runs of hidden systems
path 1, Tafil (11 x 20)
[[ 10  17  11  -6  27  20  -9  33  19 -16 -17   0 -21   4 -21  25  26  -2
    8  -4]
 [ -3  11 -14  -5 -19  20   0  31   5 -11 -24 -16  15   2  10  18   9 -22
  -10  44]
 [-17 -20  -6   1 -14   3  34   6 -11   5  16  -3  35   5  29 -10  25 -14
  -25   5]
 [-21 -24  10  13   7   0   7 -10  13  14  39  13 -29  -4  38  -3   9   3
    4 -16]
 [  3  33  -6   2 -11 -14  -9 -11  15  29   7  14 -46 -26   1 -10  -1  -4
   23   3]
 [ 29  45 -18  -9   4  -3  -5 -29  -9  20  10  10  21  -7 -27   2 -21 -11
   -4  20]
 [  9  -4  16   5  28   0 -19  -2 -37  -1   0  16  42  15   3  -9 -43  -1
  -19 -10]
 [  7 -24  21  12  38   4 -13  31 -23 -12 -26   1  -9   2   7 -27   9  33
   18 -19]
 [  8 -24 -16 -20   1  17   7  27  10 -22 -15 -16 -27 -12 -27  -9  22  10
   39  36]
 [-20 -27 -23 -34 -40 -12   4  -1   7 -20   3   4  34  -5 -18  23  15 -30
    9  25]
 [-28 -25  -3  18 -24 -27  -3 -40  -4   1   2   4  29  10  40  34  18   7
  -11 -21]]
path 2, fol (11 x 20)
[[ -7  15  -5  11 -12  -1  -7  22  -7  29 -10 -10 -24 -18  25 -22 -18  -8
   31   8]
 [  3 -20 -14 -13 -21   6  31 -21 -13 -14   9 -20 -17  -2  -1 -38 -16   6
  -16  20]
 [ -5  -7  17   9   0   5 -11 -26  30 -22  18  14  -1  13 -26  19   1  -4
  -44  -9]
 [  8  30  11  37  27   5 -26  13  14  40   3  21  14  -9  -7   8  13  -2
   12  -7]
 [  1 -11 -20 -13   2  -4  17  23 -31  27  10   7  22  -9  30 -37  -6   1
   27  26]
 [  2 -10 -16 -46 -26  -7  15 -23  -9 -41   1   5  -2  12  21   8  -3  -9
  -41   9]
 [  8  21   2  17   4   4 -39 -33  26 -15 -14   2 -15  -7 -23  49  31   1
   -8  -7]
 [ -5   2   2  21  13 -12  -3  18  -7  42   1   5   6 -27 -33 -15  15   0
   67  -1]
 [ -5 -14  -5 -45  -2 -10  56   8 -36   3  25  -7  12  15  17 -24 -36 -12
    8 -12]
 [  9  10   8 -13   6   7 -16 -32   3 -44 -13  -1 -22  31  23  47 -35   8
  -48  -1]
 [ 16  14  10  48  12  -4 -52   5  17   3 -47   7 -11 -17 -38   0  28  34
   17  11]]
path 3, Tafil (11 x 20)
[[ 13  17  -1  -2  15  12 -37  14  24   0  -2  14 -11   6  26   7   2  10
  -11 -13]
 [ 14  16 -11  19 -11  21 -10  11   0   9 -16 -18  -1 -14   0 -33   5   0
  -13  25]
 [ -3 -17   4   0  12  23  22   7 -13   5  29  -9  27  -5 -27 -18   4 -24
   -2   4]
 [-24 -24  17  -5  19   4 -21  13 -12  -4  14  16  -1  -9  17  23   6 -25
   21 -20]
 [  1  13 -13   7  -6 -12  -3  -7 -18   4 -28   3 -30 -23  28  11  33   5
   20  21]
 [  8   6 -17  -8 -12 -14  45 -28  -9   4  12   6  -2   1 -12  -9  -9   5
   -9  48]
 [-11 -13  15 -12   2 -30   3  -5   9  10  31  39  27  19  -6   1 -36   0
   -4 -22]
 [ 13  12   0  15  15 -12 -46   3  14  16 -20   5  -6   5  24   4  -5  39
   24 -37]
 [ 35  18 -27  -5  -7  22  -4  -8  -8  -8 -28 -44 -20  -7 -19 -33 -11  22
    7  21]
 [  0 -27   8 -31  -3  14  11   4  -9 -33  16  -2  32   4 -58 -16 -10 -29
  -25  -1]
 [-34 -39  31  20  13  -2 -38  21   9 -17 -10  17  22   7   8  43  25 -10
    6 -33]]
path 4, piliv (11 x 20)
[[ -3  11  -5  -3  14 -15  22  -9 -11  25  15   2  18   0  -6  17  21  -4
   29 -25]
 [ 11  -2 -12 -20   9  -8 -33  -8  -7  -4  -8  -2  20   6  -4  20 -20  11
   31 -19]
 [ 15   7  -3 -19 -20 -16  -7 -10  -6 -26 -31  -6  -7   4 -26 -17 -16  11
  -13  -8]
 [ -3 -19  11   0  -2   1  41  -3  10 -18   5 -16  -6  13 -28 -10  20  12
  -16 -14]
 [-16  -9  17   9  24  10  18  33   7  -2  -4 -12  10  24   9  34   7   2
   13 -15]
 [ 12  27 -18 -13  -3  15 -18  19  16  -4 -21 -16   6  19  28  26 -17   2
   -2  12]
 [  2   2 -10 -18 -33   6  -8  -4  29 -12   8  -6 -32   0   7 -22 -22  -6
  -26   8]
 [-27 -11  28  31  -9  -1  21 -11   8  12  26   0 -17  -2   5 -13  -2 -13
  -27 -20]
 [ -4   4   8  45  31  23  -5   1 -16  31   6 -19  14  -1  20   8  -2   1
   13  -2]
 [ 27  25 -17 -14  17  28 -39  13 -15   3  -6   1  -6 -22   1 -13  -8 -17
   11  18]
 [  6  -9  -1 -19 -14  -4 -22 -13   4 -21  13  36  -1 -23 -16 -25  18 -21
  -37   6]]
path 5, nes (11 x 20)
[[-22 -15   7  11  -4 -11  21 -14   0   1   5 -11   1  11   6  24   1   2
   12 -13]
 [  1   4  -9 -29   1  -3  -4   5   1  -5  -1  -3  -4  12  21  24 -17   1
   20 -11]
 [ 17  15 -15 -19 -14 -16 -18 -10  13  -3  -6  17  -9   0  11 -10  -5  16
  -11  -3]
 [ -2   0   0  17 -21   5   5 -20  15  -2   4 -10  -8   5   1 -11 -10   5
  -35   7]
 [-14   5  21   7  -4   9  16  10  -8 -10 -10 -22  -1  13 -11  14 -16 -20
  -17 -15]
 [ 13  32   3 -11  20   7  -7  23   1   4 -10  -1   9   9  -3  15   9  -7
    4 -21]
 [ 20  25 -21   1  -1  12 -13   3   5  12  -4   1  -5 -19   7 -15  28  -1
   -3  19]
 [ -8  -5   0  11 -13   3  25 -15  -6  12  17  -4 -13 -22 -17 -24  12 -17
   -4  18]
 [-22 -12  22   5  13  -1  13  14  -2  12  25  11   3   1 -14   9 -18 -25
   17  -7]
 [  1   1   8   3  20  -7 -29  28   6  13  -9  19  -4   0  11   5 -15  10
   34  -6]
 [ 21 -10 -16   4   3   2 -14  -6  -3   1 -12  -8 -11  -7   5 -39  -4  37
   10  10]]
path 6, Gise (11 x 20)
[[-15 -14   3   0 -19  16  20  -8   0  -1  23 -23 -19  -9   0 -20  -4 -23
  -13  -8]
 [  7  28   7   7  13  11  -1  -4  30  14  20  -2  -2   8 -14  16   5  -7
  -13 -25]
 [  2  16   5  36   4  13 -31   9   9  10 -21  -1  -4  -4   9   9  -7   3
   -3  23]
 [ 17   6 -10  -6   0  13   5 -12 -31   0  -4 -17  -9 -12 -10 -32 -24  -3
    1  21]
 [ 12  -4  -5 -27  19  11  -2  -3   6  -2  39  21  25   6 -10  -5  -7 -13
  -15  -3]
 [ -5  11  14  13   6 -14 -22  31  14  12 -11  38  11 -11  -8   0  27  -6
    4   0]
 [  3  -7 -13   5   5  -3  -5   5 -24  10 -23 -16 -11 -16   0  -8   3  12
   52  15]
 [ -8 -19 -10 -41  -5   4   7 -14 -24 -14  25  -8   3   0  10   6 -27 -26
   11 -12]
 [ -6  22  15 -11  -1 -32  -1 -10  12   0   7  42   9   7  -2  28  16 -10
  -21 -28]
 [ -4  -7   9  35  10 -19  -7  -1   0   1 -38   9 -20   0   9  15  18  39
   21  21]
 [ -2 -33  -5 -23  -8  12  22   3 -26 -27 -10 -40 -22   8   7 -22 -31   9
   12   4]]
path 7, piliv (11 x 20)
[[ -3  -6   0 -15  -4  -5  -9   6  11  -7   9  24  -2   1  17  -2   7  -3
  -14  -3]
 [ -9  -6   1  21 -14 -15  -3  -2   8  15  -6   5   8   3  12  -6  -1  13
   -4   3]
 [  0   8  -8   8  -6   2  13   0  -3  20   2 -17  -5  -9  -8 -10  -4  -3
   22   9]
 [  1   8  -2 -18   5   5  -5 -10  -9   0  16   1  -4 -10  -9   7   1 -24
    9 -16]
 [  1 -11   5   3   6  -5 -25 -19  -7 -14  -4  11   8   3   2   8  -3   6
  -12 -13]
 [  7  -4   3  15   1  -4   3   3  -5  -4 -24  -3  -4   1 -10 -16   2  23
   -3  14]
 [  4   7  -3 -12   6   5  30  18   5   3   7  -1  -3   0 -18  -6  17  -7
    6   9]
 [-11  -8   0 -18   3  -2  -1   7   7  -4  14  11  18  10  13  25   4 -14
    3 -11]
 [ -4  -1  -7   7 -18 -12 -19  -7   1  -2 -24  -5   3  10  26  10 -15  16
    0   3]
 [  8  14  -7   4 -14  -1  14  -8   9   8  -5 -19 -32  -7 -13 -23  -4  11
    4   6]
 [ -7   1  15  -4  16   8  17  -3   6   8  32   2  -6   0 -20   1   2 -20
    0 -24]]
path 8, Mit (11 x 20)
[[ 12  27   3   2  10 -15  -4  20  12  24  -2  16  31  13  -9  -5  -6  12
    2 -21]
 [ 16  16 -16   6  15  25 -11   1 -20  12   3  -5   5 -10  30 -10   1  -7
   -7  23]
 [  3  -4   2  -9  -7   5   1 -17  -5 -19   8  15 -11 -18 -13 -15  33 -17
  -32   0]
 [-15 -21  10  10  12  -7  -4  10  19   2  10  23  12   1 -14  26  24   2
   19   6]
 [ -7   2  -4   6  -8 -13  11  18 -19  17 -18  -1   2  -8  -8  -6 -19  -3
   36  31]
 [ 11  20 -17 -24  -8  -6  22 -26  -3  11  19  -6 -34  -9   4 -14  -9   1
   10  -5]
 [ -8 -27   8 -16   7  -2 -20 -14   7 -26  13  14 -25   8  26  12 -11   9
   -7 -22]
 [  1 -23  12  17   4 -18 -15  10  -1  -6 -30   1  25  16 -11 -14  -8  38
    4 -15]
 [ 22  11 -19   7  14  25  14  -4 -14  18   5 -39  32   7 -15 -14  -6   8
    9   4]
 [  3  14 -13 -34  -6  23  -6 -12 -18 -21   9 -16   2 -10   3  20  12 -46
  -18 -14]
 [-14   4   7   9 -13 -22 -17  -1  13 -14 -28  18  -3   0  12  41  44  -1
   -8 -10]]
path 9, Mit (11 x 20)
[[  4  10   5  31 -11 -13 -21  -5  16   8 -20   7  33  19  10  -1 -10  25
  -31  -8]
 [  7  13  10  38  22  30  14  -2 -18  19  10 -18  22   1  -6 -14   0  -9
  -25   9]
 [  4  19   9 -20  11  23  -3  21  -4 -10  13   9  -3 -16 -23   0  24 -50
  -20 -10]
 [ -3  14  -7  -7  -6 -14 -27  22  27   2 -11  40   2 -12   8  28  36  -9
    8  22]
 [ -8  -7  -6  30 -14 -18  21  -9  -2  20  -4  19 -11 -12   8 -11   1  15
    8  63]
 [-11 -14  14  -8   7  -6  47 -15  -8  12  46   8 -34  -7 -18 -28 -23 -11
    8  -4]
 [ -4 -16  13 -37  19 -13 -31  22   6  -6  16  28 -17   3  12  -1 -27  -1
   32 -49]
 [ 27  -4 -22   2   0 -17 -50  -5  -8   2 -36   5  15   1  19 -26 -11  52
   19   0]
 [ 29 -12 -25  11  11  25  14 -58 -27  -7  14 -34  23   0 -17 -23   6  22
  -24  16]
 [-13 -20  14 -27  21  17  13 -15 -28 -34  17 -10  28   4 -30  38  22 -44
  -12 -35]
 [-14  20   4  -4  -5 -22 -12  42  -5  -3 -57   2  15   2   4  52  44  -8
   40 -13]]
path 10, mis (11 x 20)
[[ -2  -4  -7  -1 -13  -4   0  10   5  11   6   8   5  -2  28 -24  12   3
  -11  -7]
 [ -6 -16   3  -7  -1   4 -15  12   2   0  10   6  -9 -15   2 -17  16  -8
   11 -20]
 [  8   9   0  -3  10  11 -27   6  -5  -2  -9  -6  -6 -11 -13   1   2 -10
   17 -13]
 [  8   9  -4  16   6  12 -17 -15 -16   6  -5 -11   7  -7  -4   2 -16  -6
    1  14]
 [ -1  -1   6  10   7   1  21 -16 -25   4   9   5   8  -4  -8  -6  -2 -10
  -12  15]
 [ -5   1  14  -2  15 -16  21   3 -12  -1   1  19  10   8  -5  15  12  -1
    0  -5]
 [ -8   0   5  -3  -2 -20  -1  18   5   2 -16  10   6  16   9  14 -17  11
   17  -3]
 [  2  -5 -13  -9 -20 -15  -1  -4   7   8  -1  -6   2   5   7 -20 -24  16
   10  -1]
 [  6 -17  -8 -16  -5   1  -1 -23   2 -12  15  -6  -7  -1  -3 -15   1   9
   -9 -21]
 [  4 -12   9  -2  14  15 -10   2   2 -28 -11 -10 -14   5  -8   7  15   8
   -9 -14]
 [  5   0  -2  19   5  16  -8  12  14  -4 -16 -12  -5   1 -15   7   4  11
    7  29]]
path 11, Gise (11 x 20)
[[  5   4  17  -4  21  12   9  29   7 -11  -5   5  -2  14 -19   7  -6  -2
   -8   7]
 [ 10  17 -12  -8  -1   1  -1  29  -4   7 -21  -5  22   8  17  -4   2   5
    4   6]
 [  3  -6 -26  -7 -19  -6  -5 -15  -9  11   8   2   8 -14  23 -18  10   0
    5  15]
 [ -9 -15   5  -4  -1  -7   6 -16  10   5  30  18 -19 -13 -14  -9   5  -7
    6  -6]
 [ -8   3  24  11  20  -2  -5  18  14   4   1   5 -12   9 -14  17  -9   0
   16 -22]
 [  3  10   1   6   0   1 -18   9 -19  -2 -32 -18   9   7  15  10 -18   4
    9  -8]
 [ 10  -4 -18 -13 -14  -4  -2 -32 -26 -13  -3  -5  13  -4   8  -7  -3  -1
  -17   8]
 [ -1 -14   5  -5   3  -6  13 -13  12 -11  19  26   0   0 -20   3  22  -2
  -19  10]
 [ -8  -2  16  10  10   1  14  37  21   1 -12   1 -13   8 -11   8  17   8
   15   3]
 [ -1   7 -14  -6  -9  10   4  20  -8   8 -18 -34   0   8  26  -1 -13   3
   21  -3]
 [  2   7 -17 -13 -24  -5  -5 -32  -6   7  19  -4   8  -3  24  -6 -11 -11
  -17  -9]]
path 12, nes (11 x 20)
[[ -1  -5  -5 -10  -2 -15   6 -18 -10  -4  -2  -1 -12  -1   9   7   4  10
   13 -10]
 [  3  -5  -9 -20  -2  -2   2 -12  12  -9  12   6  -7   9  10   9  -9   7
   -6   2]
 [ -5   5   2  -1 -17 -13  -4  -2  13  -7 -10   8  -5   8   4   9 -12   3
  -14   4]
 [ -1  11   3  10  -7  -1   8  -3   7   4  -9 -17  -1  13   7   4 -11   9
  -11 -11]
 [  7  13  -3 -13  -4  12   3   8  -4  -6  -6 -17   1   5   6  -3  -5 -10
  -13 -13]
 [  8  19   0  -7  -1   5  -4   5   5  -1   0   6   1  -6 -11  -4  17 -13
  -16  -9]
 [ -1  14   0  19   0  12  -2  -3  10  13   5  -4  -5 -10  -8   4  15 -12
   -5   9]
 [ -5   9   3   6   4   4  15   3 -14  13   4  -8 -10 -10  -8  -1  -4 -16
   16   7]
 [  4   3   4 -10  18  -2   2  13  -6  13  15  18  -1  -4  -1 -12  -9  -5
   14  -3]
 [  1 -11   3   8   4   0 -18  13  12   6   3  19  -4  -7   5 -18  -3   9
    4  11]
 [ -5 -23   6  18  -4   0   0   0  -1  -2  -9 -11  -3  -2 -11 -18  -5  16
    8   5]]
path 13, mis (11 x 20)
[[ -1  -5  -2  -4 -13  -7  -8 -17 -35  -2  -3   6   2 -18   1 -20 -21 -19
   -5  14]
 [  0  -3  14   7   9 -14  10 -19 -24   0   3  10  24  -2 -25  -6  12  -3
  -10 -23]
 [-12 -13  23   9  24  -8   6   7  -8  -5  -7   0   3  18 -10  26 -17   8
   21 -12]
 [ 10   8 -11 -10  -1 -16  14   2  -4   4 -19  -4  -7  13   2  -1 -28  26
   22  20]
 [  8 -13 -19 -17 -16 -14   4 -32   8  -8  14  11   9   8   5  -7  -7  16
  -13   9]
 [ -9 -24   9 -15  -9   4   6   2   9 -31  -1  -8   3  14  -7   2  12  -1
  -24 -23]
 [  0  -8   3  17   4  11   0  21  23  -5 -22 -27  -8  10  -8   7  20  23
   13  -6]
 [  3   3 -21   3  -9  13  -3  -7  26   9   7 -14 -24  -8  -1   8  -2   4
   21  35]
 [  9  24 -16 -19 -18   8   5 -20   4  -7  12  -1  -8  -8   2   5  12 -25
  -29   9]
 [-13   6  19  22  -2   7  -3   9   6  -2  -5   2   9   5  16   8  21 -15
  -37 -20]
 [-14   0  20  27   7   2   5  39  13  25  -1   4 -16  -5   4 -16   2  -1
   19  -1]]
path 14, fol (11 x 20)
[[  5  -8   0  -2   8   4 -18 -11  18  -5   8  -7   4   8 -15   7  -7  11
    5 -20]
 [  0   6  10   6   5   1 -23  15  -5  11  -3   4   7  -4  -4 -11 -18  -7
    9 -18]
 [  5  -5  -1   1   3  13   3   7 -28  -3  -7 -14  11  -3  12 -21  -8  -6
   -9   4]
 [-10 -15   7   3  -5   8   3   2  -6 -24  -9   1   0   2   4   7  12  -9
  -25  13]
 [ -6  14   8  18  -1   1   8   7  13   4 -10   1  -7  -4  -9  19  32  -6
   -6   3]
 [ -9   1  -6   7  -1  -4  24  11  10  25   9  -5  -5  -2   7   4  10   4
   29   8]
 [ -2   0  -9 -21 -14 -15  20  -7  11   6  16   2 -16  10  16  -6 -24   9
    5   0]
 [ 17   8  -8  -5  -1   0 -21 -28  19  -7   6   1 -15   6  -3  -1 -19  19
  -14  -9]
 [ 13  -4   1  10  11   4 -39  -4   8   6   3  10  13 -10 -25 -19  -5   8
    7  -9]
 [  1  -6   2  -6   7   9  -5  16 -26   7   7   3  35  -7  -4 -26  -1 -21
   -4 -13]
 [ -7  -2   2  -6   3  14   3   2 -30 -17  -6  -3  14   3  27  18   2 -28
  -25   8]]

runs to name
path 15 (2 x 20)
[[ 15 -12 -28 -16  -7   7 -22 -32   1  -4  14  -9   6  -4  23 -11   7  15
   -5 -13]
 [ -9 -35   8  16  -1   3 -19 -29 -17 -20  -5  -8  21  -1  -9  11  10   2
  -13 -12]]
 => Mit
path 16 (2 x 20)
[[  0  -6   0  20   6   1  -8 -16  -3  18  16   1  31   7  16 -11   0  12
  -15 -21]
 [ -1 -13  11  23   2  11 -25  -8  -4  -9  -5   0 -12 -22 -11 -18  27  -3
  -14 -12]]
 => Gise
path 17 (2 x 20)
[[ -3 -12 -11  -6  10  12  27 -16   2 -11  15  -7  -8   7  -4  31   3  -2
    9  40]
 [ -1  19 -10 -17 -19 -13  26   3   2 -14 -19   3   4  10   7  25  22  -8
  -20  19]]
 => mis
path 18 (2 x 20)
[[ -4   3  -8 -18 -12   4  -5 -13   4  -9   6 -12 -14  -3  -5  19 -11 -18
    8  -2]
 [  0  13   3  -1 -10 -13  -6 -14  -9  -7 -11  12   5  -2   1  12   8 -10
  -21  -9]]
 => Tafil
path 19 (2 x 20)
[[  1  18   2   2   2   3  -4  -9   4  14  16  12 -18 -12  -2   4 -10 -17
    1   9]
 [ -3   8  13  11   8  -2   5   7   0  12   4  11 -23  -2   1 -11 -21  -1
    3   8]]
 => nes
path 20 (2 x 20)
[[ -4   3 -13  -9 -15  -8 -29 -17  17  -4  -1   4  -1  -3   5  30   3  -7
    8  -7]
 [  4  11  -4   2  -3 -10 -14 -16 -14  14  -3  -5 -14 -23 -13  -7   3  -5
   28 -14]]
 => fol
path 21 (2 x 20)
[[ 12   8  -1 -15   1 -11  13   2  -3  -7  -3  13  28  15  -4  -5   4   7
  -25  -5]
 [  3  -2  -6   2   9   5 -23  -2   5  -5  -7   1  19   8  19  28  17   7
    0  -8]]
 => fol
path 22 (2 x 20)
[[ 10   1 -16 -40   6 -12   5 -14 -18  -7  10  10  -4 -11  -4   1  22  -6
   21 -18]
 [  6   6  -5 -33  12   4 -10  -9  -8 -18   2  -3  -8   2 -16  32 -18 -15
   21  -6]]
 => fol
path 23 (2 x 20)
[[ 13   8   8  -1   9  -1 -19  -2  -7   1  -1   9  10   1 -10 -17 -16   1
  -14 -18]
 [ 10  -8  -3   6   7   1 -24  -1  -4  -4  -9   9  24  -4 -18  -5   9   7
   -1   3]]
 => Gise
path 24 (2 x 20)
[[  2   0   2  -8  -8   8   6  28  15  -3  -2 -10  24   5 -27 -16  18 -10
  -12 -16]
 [ -4   7 -16  18  -8  11  -4  10  10  21  -4 -17  27  -7   0  13  30  -8
   15  11]]
 => Gise
path 25 (2 x 20)
[[ -5   1  16   9   0 -16  18   3  13   8   8  14   9   0 -52  -4   6  -4
    3  -3]
 [ -8  -6  11  21  28  15   9  28  -9  10 -10 -12  18  10   9  18  11   3
   22   2]]
 => Gise
path 26 (2 x 20)
[[  0  -4   9  16   9  18  -3 -17 -22 -19 -17 -21  -2   1 -12  14  -5  -8
  -17  10]
 [  4  18  10  -7   7  -1  21   9   7 -10 -10  -3   5  12 -29  21  18  -7
  -11 -11]]
 => Mit
path 27 (2 x 20)
[[  6 -17  -6 -39   2 -17  -8   2   4 -20   4  19  20  18  -1   5 -13  14
    3 -17]
 [ -1 -26  -7  -6 -10   6 -12  10   1 -22 -23 -30  18  18   5  -4 -10  23
    3 -12]]
 => mis
path 28 (2 x 20)
[[ -5   2  11   2   1   1  25  -7  -8  -7  -5 -20 -31  -1 -10  -3   8  -1
    2 -17]
 [ -5  -8  14   8  16  11  13   8  18  -3   9  -6 -20  14 -12  10 -16   7
    7   3]]
 => fol
path 29 (2 x 20)
[[ -8 -10 -11 -12  -3  -7  -6   7  12   8   2  -8 -20   3  23   9 -15  14
   44  -5]
 [ 14  -5 -16 -28 -15 -17 -15 -14   6  -6   1   6  -8   4  -3 -23 -34  20
    8  -4]]
 => nes
path 30 (2 x 20)
[[  3   2  13 -11  11  -8  14  18  -3  -5  -2  12 -10   7   9 -19  12  10
  -10 -25]
 [  8  -1  -6   2   8  15 -15  11  32  -3   5   6 -19  -1  -3   2   8  11
    2  20]]
 => Tafil
